Here are some points, each followed by its number:
np.array([0.3, -1.3, 0.3, 1.4, -0.3, 0.4, -0.7, -2.1, -0.2, 0.5, -0.2,
          0.5, -0.4, -0.9]) 0
np.array([-0.1, -0.4, 0.7, -0.4, -0.7, -0.5, 0.1, -0.4, 0.6, 1.8, -0.2,
          -0.4, 1.1, 0.6]) 1
np.array([0.5, -1.6, 0.1, -0.1, -0.6, 0.6, -1.6, -1.3, -0.5, 1.9, -0.8,
          0.3, 0.1, -0.3]) 2
np.array([0.1, 1.6, -0.6, 1.9, 0.9, 0.5, -0.8, 1.4, 1.0, -3.1, -0.4,
          -1.7, -1.7, 0.9]) 3
np.array([0.4, 1.6, -0.7, 3.0, 1.1, 1.7, 0.0, 1.4, 0.4, -0.9, 0.8,
          0.3, -1.6, -1.4]) 4
np.array([-1.1, 1.3, 0.5, 1.8, -0.1, 0.2, 0.7, -1.0, 0.3, 1.2, -0.5,
          1.3, 0.2, 0.9]) 5
np.array([-0.3, 0.9, -0.8, 2.0, 1.0, 0.3, -0.6, 1.0, 1.1, -2.9, -0.6,
          -1.9, -1.4, 0.3]) 6
np.array([-1.9, -1.1, 0.8, -2.0, 0.6, -1.1, 0.7, 0.7, -0.9, 0.3, -0.8,
          -1.1, 0.5, 1.9]) 7
np.array([0.6, 1.4, -2.0, -0.1, 1.3, 0.8, 1.6, 0.0, 0.1, 1.3, 2.3,
          -0.7, 0.7, -1.4]) 8
np.array([0.9, 0.3, -0.3, -1.1, 0.3, -0.9, -0.7, 0.2, -0.5, 0.6, 1.0,
          1.8, -0.7, -1.1]) 9
np.array([-0.9, -1.5, 0.6, -1.7, -1.3, -0.3, -0.6, -0.8, -1.1, 1.7, -0.4,
          -0.2, 2.0, 0.9]) 10
np.array([-2.1, 0.9, 1.0, -0.9, 1.1, -1.4, 0.9, 1.0, -1.0, -0.5, 0.0,
          0.1, -0.5, 2.3]) 11
np.array([-0.4, -3.8, 0.8, -0.3, -1.7, 0.2, -0.6, -2.4, -1.2, 4.5, -0.8,
          0.4, 0.9, -0.5]) 12
np.array([-0.9, 1.2, 0.2, 1.8, 0.8, 0.0, -0.5, 0.0, 0.1, -1.6, -0.5,
          0.0, -1.6, 0.2]) 13
np.array([1.3, 0.6, -1.7, -0.3, -0.5, 0.3, 1.0, -0.2, 1.8, 0.4, 1.2,
          -0.3, 1.1, -0.4]) 14
np.array([-1.9, -0.2, 0.3, -1.0, 1.5, -0.5, 1.1, 0.5, -0.9, 1.1, 0.1,
          -0.6, 0.5, 1.6]) 15
np.array([-1.4, 0.8, 0.2, -0.9, -0.3, 0.3, 1.4, -0.5, -0.6, 2.6, 0.0,
          2.0, 1.6, 0.9]) 16
np.array([0.9, 1.0, -1.2, -0.5, 1.0, -0.3, 0.6, 1.4, 0.6, -1.4, 1.6,
          -0.7, -0.8, -0.5]) 17
np.array([-1.5, -1.1, 0.8, -1.8, -1.0, -1.7, 1.4, -0.6, -0.5, 1.2, -1.0,
          1.3, 2.3, 2.5]) 18
np.array([-0.2, 1.4, 0.5, 3.1, 0.8, -0.3, 0.5, 0.2, 1.0, -3.1, -1.3,
          -0.4, -2.3, -0.7]) 19
np.array([-1.0, -0.4, 0.8, -1.1, 0.0, -0.8, -0.3, 0.8, -0.2, -0.8, -1.2,
          0.2, 0.1, 1.1]) 20
np.array([-1.2, -0.4, 1.2, 0.4, 1.2, -0.8, -0.6, 1.5, -1.2, -2.4, -1.3,
          -0.6, -1.7, 0.9]) 21
Which three points above are nearest to each new point by angle? Their numbers follow each, smallest number first.
np.array([0.8, -0.5, 0.0, -0.5, 0.1, -0.7, -0.6, 0.0, -0.3, 0.4, 1.2,
          1.8, -0.7, -1.0]) 0 2 9
np.array([-0.6, -0.4, 0.3, -0.1, 0.9, -0.1, 0.9, -1.3, -1.1, 0.6, 0.5,
          -0.7, 0.2, -0.2]) 7 12 15
np.array([-2.2, 0.6, 1.0, -0.6, 1.4, -1.3, 1.2, 1.0, -1.0, -0.4, 0.0,
          -0.2, -0.4, 2.3]) 7 11 15
np.array([-1.7, 1.0, 0.4, -1.2, -0.2, 0.2, 1.7, -0.1, -0.9, 2.6, 0.0,
          1.9, 1.8, 0.6]) 15 16 18
np.array([0.9, 1.2, -1.8, -0.2, 1.2, 0.8, 1.6, -0.3, 0.1, 1.3, 2.2,
          -0.6, 0.2, -1.3]) 8 14 17
np.array([-0.6, 0.8, 1.1, 1.4, -0.1, -0.1, 0.4, -0.5, 0.6, 1.2, -0.8,
          1.2, -0.1, 0.8]) 1 5 16
np.array([-1.3, -0.2, 1.3, -1.1, -0.1, -1.2, -0.6, 1.2, -0.5, -1.4, -1.5,
          0.2, 0.3, 1.9]) 7 11 20
np.array([1.1, 0.2, -1.0, 2.7, -1.2, 2.5, -0.3, -1.7, -0.4, 2.6, 0.7,
          1.0, -0.4, -3.0]) 0 2 4
np.array([-0.8, -0.5, 1.2, -1.0, -0.3, -0.9, -0.4, 1.2, -0.4, -1.4, -1.5,
          0.7, -0.3, 1.8]) 11 20 21
np.array([0.6, 1.2, -1.6, 1.1, -1.0, 2.1, -1.9, 0.4, -0.4, -0.2, 1.2,
          0.2, 0.4, -0.6]) 4 8 14
np.array([1.0, 2.1, -1.8, 0.4, 1.1, 0.4, 0.8, 1.0, 0.9, -2.3, 1.6,
          -0.5, -1.4, -1.4]) 3 4 17
np.array([3.5, 0.3, -0.2, 0.3, -3.3, 0.8, 0.5, 0.1, 0.7, -1.9, 1.3,
          0.4, 1.4, -2.3]) 4 14 17
np.array([0.7, -0.2, 0.5, 0.7, -0.2, -0.3, 0.1, 0.1, 0.8, -1.0, 0.3,
          0.4, -0.8, -0.4]) 3 4 19
np.array([-1.1, 0.6, 0.2, -1.0, -0.2, 0.0, 1.0, -0.4, -0.5, 2.1, 0.1,
          1.3, 1.5, 0.6]) 10 16 18
np.array([-0.9, 0.8, 0.6, 0.4, 0.5, -0.2, 1.1, 0.3, -0.3, 0.0, 0.0,
          0.2, -0.1, 0.3]) 5 11 15
np.array([0.5, 1.0, -0.1, 0.5, 1.0, -0.8, 1.7, -0.9, 0.0, 0.2, 1.4,
          0.2, -0.4, -1.0]) 8 14 17
np.array([0.5, 0.8, -1.6, -0.2, 1.1, 0.8, 1.4, -0.3, 0.1, 1.1, 1.7,
          -0.7, 0.5, -1.4]) 8 14 17
np.array([-0.1, -0.4, 1.1, -0.3, -1.3, -0.6, 0.3, -0.8, 0.5, 2.5, -0.5,
          -0.6, 1.6, 1.1]) 1 10 12
np.array([-1.7, 0.0, 0.6, -0.8, 1.4, -0.5, 1.2, 0.2, -1.0, 1.1, 0.3,
          -0.3, 0.3, 1.6]) 7 11 15
np.array([-1.3, 0.0, 1.9, 0.8, 1.3, -0.7, -0.6, 1.6, -1.0, -3.1, -1.5,
          -0.9, -1.7, 1.1]) 3 13 21
np.array([1.6, 0.7, -1.6, 1.4, -0.4, 1.0, -0.9, -0.3, -0.3, -1.1, 1.5,
          0.4, -0.4, -2.1]) 4 8 17
